In the data rows, the value 128 means zero.
Some points:
[129 163  93  71 168 123  74  53 163 202 120 136  64 136 141 118 197 161 125  76 163 109 100 126 137 225 128 136  63 154 107  84 120 163 164 139 150 127 155 112  91 149 154 108 124 153 119 187 123 177 221  78 124 118 246 175 111 138  91 167 122 136 109  96]
[141 143 141  80 178 176 146 167 220 126  89 184 127 158  72 131  91 178 103 188 144 107 150 153 110 178 132 255 192 138 119 109 156 137 193  77  35  96 144 193  86 126 139 129  92 126 107 111  95 104 165 200  97 165 100 148 128  88 131  94 153 130 157 113]
[ 96 233  48 176 119 155 128  96 113 101 173 136  12  71 172 166 128 145 145 111 170 102 128 119  71  78  74 191 156 120 169 109 133 149 131 150 157 114  89 111 202 171  88  86 193 145 108  48 178 142 152 178 155 138 109 149 138 140 131 123 144 128 195 136]
[ 62 155 136 185  65  96 149 178 151 108 133 126  83 235 129  93 112 189  97 166  75  73 115 220 150  95  79 133 142 157  77  91  94  91 190 144 148  99 152 120 147 114  55 111 151 110 176 167 152  92 106  80 156  94 160 118 138 103  93 190  90  99  76 157]
[126 169  84 138 173 214 152  32 173 157 153 137 187 159 137 149 132  90 116 183 176 122  99 129 200 117 154  46 130 128  69 112 132 152 149 103 147 138 117  77  57 117 127 170 102 141 136  69 195 121 102 163 152 219  82  91 125 113 178 183  61  73 119 149]
[138  73 104  85 119 106 151 147 185 149 121 108 115  72 163 106 112 239  97  80  85 135 152  84 145 170 101  71 101 159 141 107 112  49 112 141 135  58  63 179 168  95 112 160 101 165  90 108 154 114 106 143 164 169 133 139 222 173 148  58  37  97 129  98]
[213 170  87 112  81  97 157 119  69  84 169 109 166 145 122  75  89 185 122 169 147  61  85 113 173 138 155  89 108 171 160 125  94 114 149  53 117 146 129  60 162 137 122 115 208 169 126 192  39 128 162 180 148 119 100  64  93 142 158 108 135 165 168  54]
[191 134 156 125 169 170 149 180 108 154 161 178  96 188  57 121 117 123 110  67 135 123  82 100 104  93  99 105 158  56 105  85 159 123  49 165 166  63 190  94 136 119 123 197 118 120 179 106  66 153 180 133 171 137  76 181  97 169 147  84 108 192  44 156]
[ 74 123  70  99 102 165 107 168 172  48  81 161 120 167 210 155 135 171 126 117  80 178 120  72 163 109  94 103 104  79 102 164 131 127  92 164 168 147 138 142 150  99 207 158 173 192 181 131  88  97 111 122  37 153 117 149  69  59 115 167 162 119 171  79]
[106 123 125 137 172 103 138  98 107 145  71 111 150 144 146 182  80 132  80 172  80 148 172 171 146 122 227 144  80  61  79 145 171  88 129  80 122 174  94 129 190 200  91 188 178  96 139  85 173 160 171  88 131 130 128 154  66 187  76  56 136 108  93  69]
[126 117 130 129 177  99 230 145 118 108 124 154  62 142 133  84 117  63  85  76 131 114 136 131 138 129 196  85 131 133 186 128 146  77 149 195 138 155 120 183  87 120  79 145  86 110 145 120  93 184  76 200  87  90 191 103  76 184 161 198 155  88 189 108]
[ 74  58 183 101 114  52  93  86 116  85 203 129 143 104 138 117  99 139  87 147 141 137 144 197 135 124 122 155 116  56 102  91  97 166 112 101 214  95 175 167  86 204 157 167 135 122 123 167 170 124 109 153 139 121 124 162 182 116 244 138 180 195 174 115]
[ 70 144 225 113 172 225 137 114 106 158  71  36 102 184 159  86 115 138 155 106  88 140  94 152 134  91 119 132 176 149 177 111 138 152  53 111 103  99  59 151  85 128 185  79 203 137 103 126 150 117 106 116 165  85 167  54 112 108 163 115 127 160 115  75]
[141 116 107  90 136 157 122 140 114 140  29 105  79  22  96 168  56  76  99 135 151 120 162 158 193  73 166  97 159 127 141 132 111  97 130  82 164  89 214  67 106  99 101  64 133 196 107 121 116  87 162 101  59  66 142 147 173 124 131 115 136 108 117 200]
[173  86 112 121 170 114  66 111 129  93 206 176 169 142 175 196 148  83  99 102  93 108 203 143  82 115 126 105 157 140 115 153 162 179 118 120  92  79 120 195 117  98  94 139 243 143  56 181 104 138 140 150 105 134 148  61 110 151  84 163  81 124  84 216]
[159  84 161 159  90 148  74  99 168 131 153 110 121 133  82 121  44  97  80 106 192 100  67 112  48 208 161 137  83  70 177 193 171  81 137 120 106  57  99 107 188 131 185  97 115 104 179 132 165  64 108  69 106 129 124  98 106 128 131 177 104 105 161 163]
[ 86 187 189 152 117  89 140  77 161 100  88 115 172 101  32 241 197 138 130 112 152 155 161 149 121 107 163 149 103 168 154 164  96 104 135 184 176  61  78  97 122 133 155 200  97 147  98 152  66 169 123 133 166  67  68  98 117  77  95 138 103 130 131 124]
[133 170 144 140  72 145 168 131  76 162 107 153 141 158 134 146 123  99 159 125 142 137 161 125 112 164  52  98 128 186 178 228 235 128 158 128 150 165 161 137 111 194 132 187 161 120 101 158  98  84 126 107 153 154 177 186 202 114 202 102 170  47  73 111]
[ 64 134 122 123 150 167  85 230 151 142 101 151 183 123 119 108 191 109 135 124  82  96  99  91 141 179 156 154  71 153 196  68 114  94 122 122 164 142 143  52 136 181 107 141 164  79  81 123 137 120  74 136  98 180  86  85 199 204  95 180 206 185 112 159]
[101 111 121  81 111 193 125 178 157 157 176 148 129  57  95 117  79  88 183  95  86 159 165 125 118  89 132  79  85 162 107 146 130 172 228 109 146 121 182 156 112 137 128  71 120  53 145 151  92 142  72  85 221 152 111 135  50 107  89  87  94 159 193  93]
[203 120  95 103 108 134 102 143 145  93  98  87 145  94 107 187 133 114 184 206 158 169 166 120 165 185  89  96 166  85 136  86  63  89  75 214  88 138 128 190 144 145  59  89 137  56 137 109 121  96 164  85 199 147 162  98  99 105 171 191 188 140 108 100]
[102 121 131 106 124 142 106 127  26  65 110 108 161 130 131 101 209 125 125 164 181  74  63 137  89 145 229 108 152 126 133 171 125 181  85 160 119  76 203 211 139 105  77  87  99 163 148 100 131 143  80 114 132 180 119 175 180 101  55  87 106 103 122  73]
[102  89 154  94 110 114  88  32  76 151 111 205 125 125 121 114 159  59 142 139 121  77 119 131 190 142   8 117 149  77 122 136 155  99 142  96 171 168  77 162 171 106 114  97  39 107 113 108 117  82 128 177 103  70  83  84 119 148  45  98 127 154 100  89]
[178 122  72 136  63 158 123 141 116 101 117 126 161  73 101  90  83 120  82  96 115 165  96 124 106  86 101 146 110 155  98 100 171 184  81  87 108 124  35 108  99 104  89 193  81  99 188 157 163 219 129 141 125 111 187 113 196  45  70 138 213 131 122 127]
[190 162 248 130 110 128 130 125 122 120 137 167 123 125 180 158 105 117 144 180 143  93 114  64  81  43 144 148 115 170  66 111 116  37 138 124 146 176 126 151 159  80 166  82 103  88  68 143 154 221 124  86  60 182 155 152 150 111 164 135 110 179 104 134]
[ 96  81 138  90 140  85 110 112 156 151 117 109 220 162 122 106 128  67 145 132 140 137  97  34 158  64 130 181 223 168 134  85 157 142 154 201  80 160 127  96 203 183 101 151 112 192 157 162 137 114 143  95 148 102 176 161 121 132 142  97  72 136 220 183]
[131 100 110 215  79 135 143 158  67 196 125 109 147 149 160  60 140 114 115 124 177 172 182 159 106 165  86 152 150  67 105  92  46 114 121 151 120 117 177  66 124 105 200 167 135 106  26  98 109 158 109 148 118 160 176  90  90  93  81  72 123  62 186 141]
[109 114  94  98  75  64 143 209 150 120 136  34  77 189 134 170 204 115 122  91 165 126  78  73 130 142 102 142 126 126 108 215  98 141 153  25 128 164 128 154  68 121 112 142 109 101 127  39 130 171 148  81 116  93 118  65 113 133 179  90 116 157 135 172]
[142 127 173  66 118 131 142 126  99 119 175  66 107  87  94  23 132 144 144 146 140 150 221  68  81 101 136 137 144 139 121 143  47 162 175 162 131 165  77 138 101 196 173 140 142 144 194 115 141 105 143 148  70 127  68 162 120 161  74 176 125  72  28 146]
[ 46 176 111 237  70  87 151 112 157 156 143 167 162  88 120  91 149  76  97 122  75 154 119  90 138 132 166 133 144 114 134 147  86 128  75 112  82 135  80 150  54  51 145  59 141 105 149 183 113  72 219 120 141 164 113 188 122 189 155  98 142 137 121 137]
[169  76 126 166 190 114 114 149 149 120 157  79 138  83 172 130 151 121 186  93 101  57 138 157 120 112 105 174  98 201  43 201 166 117  82 193  74 107 180  33  92 116 116 133  94 100 129 144 198  77 149 167  98  86  81 143  96 128 144 117 143 124 131  48]
[172  75 117 148 192  75 122  86  80 107 140 217 147 176 122 108 109 161 225 124  87 176 154 169 150 147 170 177 122 171 215 146  90 179 160 112 179 121  84  88 140  27 117 132 111 120 149  17 149 106 128  68 129 134 144 154 126  99 150 130 144 144 126 158]
[139 161 136 131 145 103  76 181 149 156 142 104 109 125 170 163 138 128 176 165 152 159  97 213  68 134 127  82  98 124 140  73 120 134  54  67  88 236  78 108 121 132 124 140 111 123 147 123  38  88  58 177 125  70 135 231 151 131 126 145  55 117 155 153]
[122 110 132 184 199 103 166 115  72 113 147 114 145 108 121 153  97 218 146 127 115 170  95  79 111 135  97 114 100  47 131 103 186 113 168 125  68 182 158 133  78 132 121  71  69 238  61 175 151 160  88  73 178 108  61 118 114 127 102 163 185 107 106 178]
[176 151 105 160 100 114 172 117 159 163  96 124  96 126 114 146 182 157 115 115  94 175 146 195 165 143 158 109 140 143 134 128 152 217 120 162 100 186 197 161 248 124 226  87 102 111 186 174 174 150  98 183 105 125 112  51 172 155 157 100 125 166 105 172]
There is one direction along which these points spread out most. How many in every 100 of the points above lie lower along it than each point below? Answers are rounded to whole numbers. More than half of the points above lie lower than the first one.
[133 170 144 140  72 145 168 131  76 162 107 153 141 158 134 146 123  99 159 125 142 137 161 125 112 164  52  98 128 186 178 228 235 128 158 128 150 165 161 137 111 194 132 187 161 120 101 158  98  84 126 107 153 154 177 186 202 114 202 102 170  47  73 111] 69
[173  86 112 121 170 114  66 111 129  93 206 176 169 142 175 196 148  83  99 102  93 108 203 143  82 115 126 105 157 140 115 153 162 179 118 120  92  79 120 195 117  98  94 139 243 143  56 181 104 138 140 150 105 134 148  61 110 151  84 163  81 124  84 216] 3
[139 161 136 131 145 103  76 181 149 156 142 104 109 125 170 163 138 128 176 165 152 159  97 213  68 134 127  82  98 124 140  73 120 134  54  67  88 236  78 108 121 132 124 140 111 123 147 123  38  88  58 177 125  70 135 231 151 131 126 145  55 117 155 153] 91
[102 121 131 106 124 142 106 127  26  65 110 108 161 130 131 101 209 125 125 164 181  74  63 137  89 145 229 108 152 126 133 171 125 181  85 160 119  76 203 211 139 105  77  87  99 163 148 100 131 143  80 114 132 180 119 175 180 101  55  87 106 103 122  73] 23
[ 70 144 225 113 172 225 137 114 106 158  71  36 102 184 159  86 115 138 155 106  88 140  94 152 134  91 119 132 176 149 177 111 138 152  53 111 103  99  59 151  85 128 185  79 203 137 103 126 150 117 106 116 165  85 167  54 112 108 163 115 127 160 115  75] 97
[190 162 248 130 110 128 130 125 122 120 137 167 123 125 180 158 105 117 144 180 143  93 114  64  81  43 144 148 115 170  66 111 116  37 138 124 146 176 126 151 159  80 166  82 103  88  68 143 154 221 124  86  60 182 155 152 150 111 164 135 110 179 104 134] 40
[131 100 110 215  79 135 143 158  67 196 125 109 147 149 160  60 140 114 115 124 177 172 182 159 106 165  86 152 150  67 105  92  46 114 121 151 120 117 177  66 124 105 200 167 135 106  26  98 109 158 109 148 118 160 176  90  90  93  81  72 123  62 186 141] 77
[109 114  94  98  75  64 143 209 150 120 136  34  77 189 134 170 204 115 122  91 165 126  78  73 130 142 102 142 126 126 108 215  98 141 153  25 128 164 128 154  68 121 112 142 109 101 127  39 130 171 148  81 116  93 118  65 113 133 179  90 116 157 135 172] 86
[ 62 155 136 185  65  96 149 178 151 108 133 126  83 235 129  93 112 189  97 166  75  73 115 220 150  95  79 133 142 157  77  91  94  91 190 144 148  99 152 120 147 114  55 111 151 110 176 167 152  92 106  80 156  94 160 118 138 103  93 190  90  99  76 157] 94
[141 143 141  80 178 176 146 167 220 126  89 184 127 158  72 131  91 178 103 188 144 107 150 153 110 178 132 255 192 138 119 109 156 137 193  77  35  96 144 193  86 126 139 129  92 126 107 111  95 104 165 200  97 165 100 148 128  88 131  94 153 130 157 113] 37
[159  84 161 159  90 148  74  99 168 131 153 110 121 133  82 121  44  97  80 106 192 100  67 112  48 208 161 137  83  70 177 193 171  81 137 120 106  57  99 107 188 131 185  97 115 104 179 132 165  64 108  69 106 129 124  98 106 128 131 177 104 105 161 163] 20
[ 86 187 189 152 117  89 140  77 161 100  88 115 172 101  32 241 197 138 130 112 152 155 161 149 121 107 163 149 103 168 154 164  96 104 135 184 176  61  78  97 122 133 155 200  97 147  98 152  66 169 123 133 166  67  68  98 117  77  95 138 103 130 131 124] 11
[213 170  87 112  81  97 157 119  69  84 169 109 166 145 122  75  89 185 122 169 147  61  85 113 173 138 155  89 108 171 160 125  94 114 149  53 117 146 129  60 162 137 122 115 208 169 126 192  39 128 162 180 148 119 100  64  93 142 158 108 135 165 168  54] 89
